A single turn carries every row of the set below to another of its rows. Some are shown first; where does it send the rows asked next?
Z889: 8; 1; -10; 12; 26; 6; 27; 32; -11; -7; -29; -1; 6
Z877: -23; -19; -14; 10; -1; -10; 2; 12; -8; 11; -1; -25; 3
Z666: -13; 23; -16; 6; -4; 2; 23; -21; -15; -5; 1; 16; 11
Z215: -12; -3; 18; -6; -18; 29; 17; 15; 3; 3; -30; 5; -3
Z858: -12; -6; -24; 7; 30; 2; 14; -8; 1; -18; -25; 14; 19
Z283: 2; -14; -7; 10; 2; 1; 4; -14; -5; -34; 15; 27; -5
Z161: 6; 17; -14; -11; -7; 14; 14; -15; -15; -23; -25; -19; 5
Z979: 13; -2; 7; 11; 0; -8; 18; 23; 5; -7; 22; 6; -23
Z696: -4; -10; -15; 3; 36; -6; 9; 3; 2; -8; -26; 19; 21
Z178: 3; 21; 24; -7; -5; 28; 10; -9; -10; -18; -2; -3; -12
Z521: -11; -24; -14; 3; 14; -2; -1; 5; -5; 15; 11; -23; 4
Z611: -3; 6; -7; -7; -32; 0; 3; -11; -1; -27; -3; 21; 8
Z277: -22; -19; -11; 9; 1; -11; 2; 12; -9; 4; 1; -32; 4
Z869: 10; 3; 12; -15; -18; -13; -1; 3; -4; -43; -3; 7; 10
Z600: 5; 17; 17; -5; -8; 25; 4; -4; -7; 10; -4; 21; -12
Z496: 11; 10; -17; -10; -10; 6; 5; -4; -11; 20; -28; 15; 5
Z925: 4; 1; -5; 15; -9; 1; 22; 12; 7; -4; 22; 10; -26
Z298: 11; -17; 5; 5; 12; -8; 1; -3; -5; -38; 14; 22; -3
Z14: 9; 13; 8; -5; 14; -22; 10; 8; -14; 12; -1; 26; 17
Z800: -11; -2; 24; -8; -12; 27; 18; 16; 2; -15; -29; -11; -3
Z667: -14; -22; -16; 5; 12; 1; 0; 1; -5; 10; 12; -28; 4
Z186: 17; 13; 36; -13; 6; 12; 0; 9; -10; -5; -4; 6; -8
Z106: 11; -1; 7; -13; -22; -16; -6; 8; -1; -13; -5; 31; 12
Z331: 9; -18; -2; 7; 7; -6; -2; -2; -4; -20; 14; 37; -4
Z676: -14; -14; 9; -22; -5; -3; -7; -3; 28; 1; -23; 4; -6
Z718: -20; -10; 4; -20; -9; 3; -1; -12; 26; -12; -23; -6; -8
Z53: -3; -6; 30; -12; -8; 18; 13; 27; 2; -1; -30; -1; -1
Z876: -10; -13; 15; -24; 1; -6; -5; -2; 25; -14; -22; -10; -6
Z703: 29; 7; 8; -21; 10; -10; 2; 14; -15; -6; -28; -10; 9
Z284: 1; 5; -19; 15; 20; 14; 32; 22; -12; -16; -27; -7; 4
Z940: -10; -23; -11; 3; 16; -4; -1; 6; -6; 9; 12; -29; 4
Z926: 4; 20; 10; -5; 18; -15; 20; -3; -19; -33; 4; -10; 16
Z21: 7; 2; 2; 13; -3; -2; 23; 13; 5; -20; 24; -4; -25
Z888: -20; -20; -9; 8; 3; -15; 0; 16; -8; 10; -1; -27; 4
Z261: -4; -8; -14; 2; 39; -4; 12; 0; 0; -26; -24; 5; 21
Z745: 1; 3; -20; 16; 18; 13; 29; 24; -9; 2; -28; 7; 4

Z869 moves to Z178
Z889 moves to Z261
And these:
Z496 moves to Z14
Z53 moves to Z298
Z877 moves to Z521
Z676 moves to Z979

